In the data rows, zero lies at 4.5, halfway between 4 and 5.
Here are some points, one per row:
[0,4,4,4,3,6,6,6,7,6,6,7,5,7,6,6,5,5,5,4,3,2,2,7,3,6,2,2,6,3,6,5]
[6,5,4,4,2,5,5,3,1,6,7,6,4,6,6,5,5,5,6,7,5,7,6,6,7,5,5,6,7,7,4,4]
[4,2,3,3,4,2,3,8,5,4,5,6,3,4,4,5,5,5,6,6,4,6,6,3,3,7,6,6,2,5,4,5]
[1,5,6,5,3,4,4,7,3,4,4,7,4,6,5,6,6,5,5,5,7,5,5,3,6,3,3,3,4,3,6,6]
[3,8,6,3,0,5,5,3,7,7,7,1,6,3,7,8,3,2,3,4,2,6,6,2,3,3,6,6,7,6,5,5]
[3,3,9,4,2,6,7,3,4,2,1,4,5,5,7,6,9,9,7,6,4,5,5,6,4,4,3,3,5,2,4,4]
[4,2,3,4,7,3,3,3,7,4,4,4,0,6,3,4,4,3,4,5,5,4,3,5,5,4,4,4,7,4,6,6]
[4,5,5,5,5,6,7,4,2,3,3,8,3,4,3,3,2,2,4,4,7,4,5,3,3,4,6,6,7,2,6,5]
[5,3,4,4,6,5,4,6,5,4,4,5,2,4,5,4,2,2,5,4,3,5,5,5,4,9,5,5,4,5,4,4]
[3,4,6,6,6,6,5,7,3,5,5,9,6,7,4,5,3,3,5,5,3,3,3,3,4,5,4,4,5,4,6,5]
[8,4,1,5,3,4,4,2,3,6,7,4,5,5,2,2,5,5,3,2,6,7,7,1,4,4,9,8,7,3,1,1]
[5,9,6,3,5,5,5,5,3,6,6,7,6,5,2,2,4,5,5,3,2,5,5,3,2,3,4,3,8,4,2,2]
[5,2,5,3,2,8,8,4,8,8,8,5,2,1,9,9,2,3,3,3,1,4,5,2,4,2,5,5,6,7,7,7]
[4,5,6,2,6,5,5,2,6,4,3,8,4,6,4,4,5,5,4,5,8,4,4,5,6,4,6,5,6,2,5,5]
[3,3,6,5,4,3,3,5,3,6,6,3,4,1,3,3,2,2,6,6,4,2,2,5,6,6,1,1,5,5,4,4]
[5,6,8,5,3,1,2,5,6,4,5,4,6,3,4,3,3,3,4,5,4,2,3,2,4,4,7,7,7,5,4,4]
[6,4,5,4,6,3,3,6,4,5,4,6,4,3,4,5,4,4,5,5,4,5,4,4,3,2,5,5,7,5,3,3]
[5,4,6,4,4,3,3,5,4,2,1,5,4,5,3,3,3,3,6,5,4,5,6,6,8,5,6,6,3,6,4,5]
[3,6,2,3,7,4,3,5,0,2,2,2,3,5,4,4,4,4,7,8,7,2,3,9,7,5,5,5,5,8,5,6]
[5,3,3,4,5,6,5,1,5,4,4,4,4,7,6,8,5,5,6,5,5,6,5,5,7,7,4,5,6,7,4,4]
[6,6,4,9,9,5,5,1,4,4,3,6,7,5,3,4,9,9,2,2,6,2,2,8,6,4,7,7,5,0,4,5]
[9,9,5,8,4,3,2,4,8,6,6,4,6,0,2,2,4,4,3,3,8,7,8,7,5,3,4,4,5,2,2,2]
[4,5,6,3,7,4,4,3,5,4,5,3,2,5,5,5,3,3,4,4,3,8,8,4,4,3,4,5,5,4,6,6]
[3,3,5,3,5,8,8,4,9,3,4,5,5,6,3,3,6,5,5,5,3,6,5,6,6,4,4,4,4,2,3,3]
[4,4,3,4,3,4,4,5,5,5,4,4,4,7,6,6,2,3,5,6,4,8,7,4,2,7,3,3,2,6,6,5]
[4,8,4,3,2,5,5,6,2,5,5,7,4,6,7,6,5,6,5,6,4,6,4,4,8,6,3,1,3,5,6,7]
[4,2,7,4,3,4,5,7,6,6,6,3,7,7,4,3,4,3,5,5,5,6,6,3,3,8,5,5,4,5,4,3]
[7,6,1,8,4,8,7,2,4,5,5,2,5,2,4,4,5,6,3,3,6,6,6,6,6,5,6,4,0,6,4,4]
[5,4,6,6,5,0,1,5,4,5,5,7,7,0,5,5,4,4,4,5,5,4,3,6,4,2,4,4,9,5,4,4]
[5,7,3,4,4,3,4,7,5,4,4,5,6,2,5,5,5,4,6,6,6,5,5,6,7,9,3,4,3,6,8,8]
[5,3,0,8,5,6,6,3,7,4,4,4,8,7,5,6,5,5,1,1,5,5,4,7,6,1,5,5,7,2,7,6]
[6,6,6,7,4,5,5,0,1,5,5,2,5,4,3,3,6,6,3,2,7,5,4,6,2,4,8,7,2,1,3,3]
[4,2,5,3,2,4,4,5,4,7,7,4,7,3,4,5,4,4,5,4,2,3,3,2,4,4,4,2,4,6,3,5]
[8,5,1,9,4,3,4,6,3,4,5,4,7,0,4,5,2,3,2,1,6,3,3,6,3,3,4,5,6,4,6,6]
[8,7,7,4,4,6,5,6,4,6,5,4,5,5,2,1,5,5,3,3,5,5,4,4,6,2,6,6,2,4,6,6]
[5,6,8,6,3,5,5,2,4,3,4,0,3,5,8,8,5,5,3,4,4,5,6,4,4,4,4,4,5,7,6,6]
[4,7,1,4,5,4,4,1,1,4,3,4,2,3,6,6,5,6,5,5,3,5,5,7,8,9,6,6,2,6,4,4]
[3,4,1,3,2,6,6,3,6,4,3,1,1,3,7,7,4,4,4,5,1,6,6,4,5,3,2,1,1,7,7,6]
[4,5,6,5,7,5,5,4,6,5,5,4,6,9,3,2,6,6,4,5,4,7,7,5,5,6,5,4,3,4,1,2]
[6,5,5,3,2,4,4,4,3,5,5,2,5,4,5,5,3,4,4,5,3,4,4,5,4,7,5,4,2,6,4,5]
[5,4,6,5,9,3,3,7,3,3,4,4,6,4,4,5,5,4,7,7,6,7,7,6,7,4,3,2,4,4,5,4]
[4,6,6,5,4,4,5,6,4,3,3,5,2,7,3,3,4,5,6,6,5,3,3,4,5,4,4,4,4,6,4,4]
[4,5,6,4,4,4,3,4,5,6,5,9,4,7,4,4,4,3,4,4,4,3,3,2,4,3,4,5,3,5,3,4]
[2,7,4,7,6,1,2,3,4,1,1,5,5,5,6,6,5,4,6,5,7,3,3,5,5,4,3,4,6,3,4,5]
[4,5,3,7,4,5,4,6,5,4,5,5,6,4,8,7,3,3,3,4,4,4,5,4,3,5,5,5,5,2,6,6]
[4,8,4,3,3,6,5,4,4,6,6,4,4,2,6,7,5,3,4,3,2,6,7,0,3,6,5,5,2,6,5,5]
[8,6,3,7,4,5,6,1,3,6,5,3,6,5,6,5,5,4,0,0,5,5,5,5,2,5,6,6,3,6,2,2]
[3,2,4,4,4,6,6,3,6,2,3,7,5,5,6,7,8,9,3,3,6,3,3,4,6,6,2,2,6,3,6,6]
[4,0,3,5,2,9,8,3,5,1,2,9,6,6,4,4,9,9,5,6,4,6,5,8,4,8,2,2,5,4,7,7]
[4,3,3,6,7,7,7,4,1,3,2,4,6,1,4,3,5,4,4,5,8,1,1,5,7,5,6,6,4,3,6,5]
[3,1,7,5,4,2,3,4,5,3,3,5,5,4,3,4,2,3,5,4,7,7,7,4,6,0,4,4,5,4,5,5]
[5,5,6,5,1,4,3,6,8,5,5,2,5,7,5,5,5,6,4,3,3,1,2,6,2,3,6,7,2,2,4,3]
[6,5,2,6,4,7,6,2,4,6,7,1,7,1,1,1,7,6,1,1,6,6,6,7,3,2,8,9,4,4,2,2]
[4,8,3,5,6,5,5,5,4,6,5,4,1,6,5,4,4,4,5,6,5,6,6,7,5,3,3,3,6,8,4,4]
[5,8,7,4,7,5,6,6,8,5,6,5,6,3,2,3,4,4,5,6,4,4,4,3,3,6,5,5,1,5,3,3]
[3,3,5,3,5,5,3,6,3,7,7,4,4,4,6,7,3,4,5,4,4,5,5,5,5,3,5,6,2,5,4,4]
[4,6,5,2,5,4,4,6,5,5,5,4,6,3,4,4,2,2,6,6,5,6,5,3,3,2,1,3,3,4,3,5]
[3,5,7,4,5,4,3,3,4,5,5,5,5,2,4,4,7,7,4,4,4,5,5,3,2,6,6,6,6,2,4,3]
[5,1,6,4,3,6,5,6,4,6,5,0,5,5,5,4,4,4,5,5,4,4,4,2,1,5,3,3,5,5,4,5]
[3,4,3,3,4,3,4,5,5,5,5,4,3,3,5,5,5,4,7,7,6,5,4,5,6,5,6,5,4,7,7,7]
[4,2,2,3,7,3,4,6,4,4,3,4,3,5,4,4,3,4,5,6,4,5,6,5,6,6,4,4,6,3,4,3]
[5,9,4,4,4,6,6,7,6,3,3,5,9,2,4,4,4,4,5,6,1,6,5,4,5,2,4,4,5,2,6,5]
[5,3,3,7,6,1,1,3,9,4,3,7,4,3,5,5,6,6,5,4,5,2,3,5,2,5,7,6,4,4,3,2]
[5,7,5,3,3,5,6,4,4,5,6,2,4,7,6,6,3,3,7,6,5,3,4,5,5,6,5,5,4,6,6,6]
[2,5,2,3,4,6,6,6,3,3,2,2,1,7,2,2,7,8,6,6,3,7,7,6,6,5,3,3,5,7,4,4]
[2,3,4,7,8,6,6,3,6,5,5,7,7,3,7,7,4,5,3,3,2,3,3,4,3,7,5,6,5,2,5,6]
[5,4,6,3,4,4,3,6,5,6,6,1,6,7,3,3,4,4,4,4,3,2,1,3,3,8,3,4,6,5,3,4]
These points spread out most along one direction. Take the direction at right angles to it along which they spread out most. Then take the direction at right angles to both along which they spread out most. Go by this last direction. For each point below, how far along it does it lie, from 0 to 99? The average is 50, and the first point in the table lies past the average. One standard deviation of the points above along it is 16.
[6,6,4,3,4,5,4,4,6,5,6,5,4,5,5,4,5,4,5,4,5,2,0,1,3,2,6,6,6,5,5,5] 45
[5,1,3,5,5,5,5,9,0,3,3,6,5,5,4,4,4,4,6,5,3,7,7,6,7,1,5,4,4,6,8,8] 46
[5,4,6,4,7,5,4,4,6,3,4,7,3,4,3,2,5,6,4,4,6,6,7,4,6,6,2,2,6,4,4,4] 38
[4,2,6,2,6,5,5,6,7,6,5,4,7,8,3,3,6,5,4,4,4,6,5,4,3,5,4,4,3,5,3,3] 47
[6,3,1,3,7,4,4,4,3,5,5,4,0,5,5,5,5,4,5,5,0,3,3,4,5,5,4,5,0,4,5,5] 56
[3,2,6,2,4,6,5,5,6,5,4,4,3,2,7,7,3,3,4,5,3,6,5,3,4,7,5,5,7,7,3,4] 57
[4,1,4,3,5,4,3,4,6,4,5,7,7,6,4,3,5,6,5,6,5,1,3,3,5,2,2,2,4,5,6,5] 36
[9,2,7,3,2,7,8,4,3,7,8,5,6,5,0,1,7,7,3,4,4,5,6,5,2,5,5,5,4,3,1,1] 59
[3,5,1,7,8,0,0,4,4,1,1,5,2,5,5,5,3,2,6,6,7,3,2,7,4,0,6,5,1,4,1,1] 15
[5,6,4,6,3,5,5,8,4,6,5,5,4,5,6,6,3,2,6,5,4,2,3,3,7,7,4,3,9,3,7,8] 43
[4,4,7,5,5,2,2,4,5,1,3,4,2,5,5,4,5,6,4,3,7,1,0,4,7,3,5,6,4,3,4,3] 29
